In the rows, 128 means zero.
Rotation paths and how fast each direction turns (deg/step):
Each turn is a multiple of 5 degrees from 10 to 175, or 0.
Each row of a path follows its step; steps can be skipped.
path 1
step 2: [124 136 130 129 139 133 129 128 121 126 134 138 123 125 133 133 133 127
 136 127 133 117 132 135 127 123 124 139 122 127 131 129 122 125 134 130
 129 129 127 133 137 129 120 126 134]
step 3: [114 127 135 124 134 128 123 126 137 129 124 128 131 131 135 130 132 131
 127 127 131 119 129 138 129 130 125 134 127 133 129 123 128 116 121 125
 134 128 122 140 139 126 130 130 129]
step 10: [122 131 131 134 124 125 127 128 131 120 137 131 124 132 129 129 127 124
 126 140 130 127 128 136 131 131 120 142 130 125 134 130 132 131 130 135
 123 121 124 134 123 137 128 140 125]
step 16: [134 134 130 122 124 121 121 133 127 116 129 135 137 124 133 130 121 124
 120 128 130 121 127 131 129 129 126 140 127 128 127 120 124 132 126 125
 125 119 123 133 135 122 121 131 124]
step 20: [118 131 129 126 140 134 127 132 118 124 133 138 121 127 132 128 126 130
 137 128 137 123 128 138 129 126 123 131 128 134 124 119 133 129 126 126
 135 129 129 138 129 131 132 127 135]
step 22: [127 132 133 137 135 129 132 125 128 124 125 130 123 126 130 132 128 122
 128 130 132 126 133 139 127 131 125 137 123 129 137 116 131 125 117 133
 129 122 120 137 137 126 132 135 125]
step 27: [124 131 136 124 128 118 135 127 121 124 128 132 125 129 123 128 124 137
 124 127 131 124 129 128 133 128 120 138 127 129 125 130 129 124 126 125
 114 129 115 136 124 126 122 140 124]
Speeds:
[128 129 126 126 126 128 129 130 130 127 130 125 128 126 129 128 128 129
 126 129 129 129 128 131 128 129 129 130 128 129 129 127 131 126 126 129
 129 124 128 128 127 129 128 123 126]	115
[128 128 131 127 125 131 129 126 129 128 128 127 127 126 125 127 128 131
 129 126 127 126 129 128 126 129 128 127 127 130 127 131 128 124 129 129
 127 127 129 127 126 128 124 129 128]	175
[127 131 126 127 128 127 130 128 126 128 129 128 130 127 128 128 126 128
 127 129 129 127 126 129 125 127 127 125 131 134 128 126 128 130 127 128
 125 130 129 126 128 128 126 128 129]	95
[125 131 129 128 130 127 126 127 125 129 128 125 129 127 126 130 127 127
 126 128 127 129 129 129 129 125 129 127 126 130 128 128 127 127 129 128
 132 128 131 129 126 126 130 128 129]	125
path 2
step 9: [138 129 125 139 129 125 121 121 127 129 123 125 126 128 134 127 128 135
 137 126 132 133 129 133 126 131 131 127 124 121 122 129 126 116 125 127
 125 120 130 121 129 121 128 135 123]
step 11: [129 131 126 133 131 132 127 134 125 125 131 122 124 131 131 133 126 133
 128 131 136 136 123 126 122 130 133 127 126 119 121 128 129 135 133 139
 137 132 130 123 132 119 135 134 132]
step 13: [119 123 129 124 119 134 126 130 124 134 129 125 125 135 123 132 132 121
 122 131 137 129 129 131 130 129 126 129 126 128 120 136 128 133 131 126
 126 123 127 122 133 118 140 130 122]
step 14: [129 120 131 128 133 131 123 121 127 119 133 124 123 133 134 141 127 125
 126 128 129 135 129 127 120 136 133 125 131 123 124 135 123 124 121 130
 135 132 135 129 132 119 128 126 129]
step 23: [117 132 132 120 131 126 122 129 128 126 125 120 121 134 126 123 133 130
 122 121 138 123 125 126 132 128 124 134 128 128 129 133 131 126 132 130
 128 127 125 118 129 128 142 131 130]
step 24: [127 128 136 137 139 123 125 120 123 121 126 131 123 128 127 134 123 137
 125 120 131 130 133 127 122 132 130 129 127 125 126 131 123 122 124 133
 128 128 127 123 124 117 129 130 136]
step 32: [122 122 125 130 125 124 130 124 119 133 130 119 124 125 135 131 129 132
 118 131 128 131 128 122 125 135 132 130 131 122 120 130 122 126 119 121
 121 130 132 130 123 120 122 130 123]
Speeds:
[129 127 128 131 128 128 128 129 132 130 129 126 127 128 128 128 128 128
 129 128 127 125 128 127 128 125 130 131 126 126 127 126 125 127 129 129
 127 128 129 130 125 128 127 130 125]	110
[129 128 131 128 126 130 131 126 130 126 129 128 129 126 126 131 127 131
 127 127 128 129 128 127 128 129 131 130 125 126 128 127 132 125 129 128
 131 130 127 128 128 130 129 128 130]	115
[126 126 127 132 128 128 127 127 127 128 125 128 127 127 129 129 129 126
 129 129 130 127 128 131 128 127 126 129 127 129 129 127 129 126 130 126
 129 125 126 129 126 129 131 129 130]	100
[125 125 128 126 127 127 132 130 129 128 127 130 129 125 128 126 127 127
 126 128 130 130 127 126 127 128 127 130 128 129 126 131 128 128 128 127
 127 128 129 128 126 131 128 130 127]	145
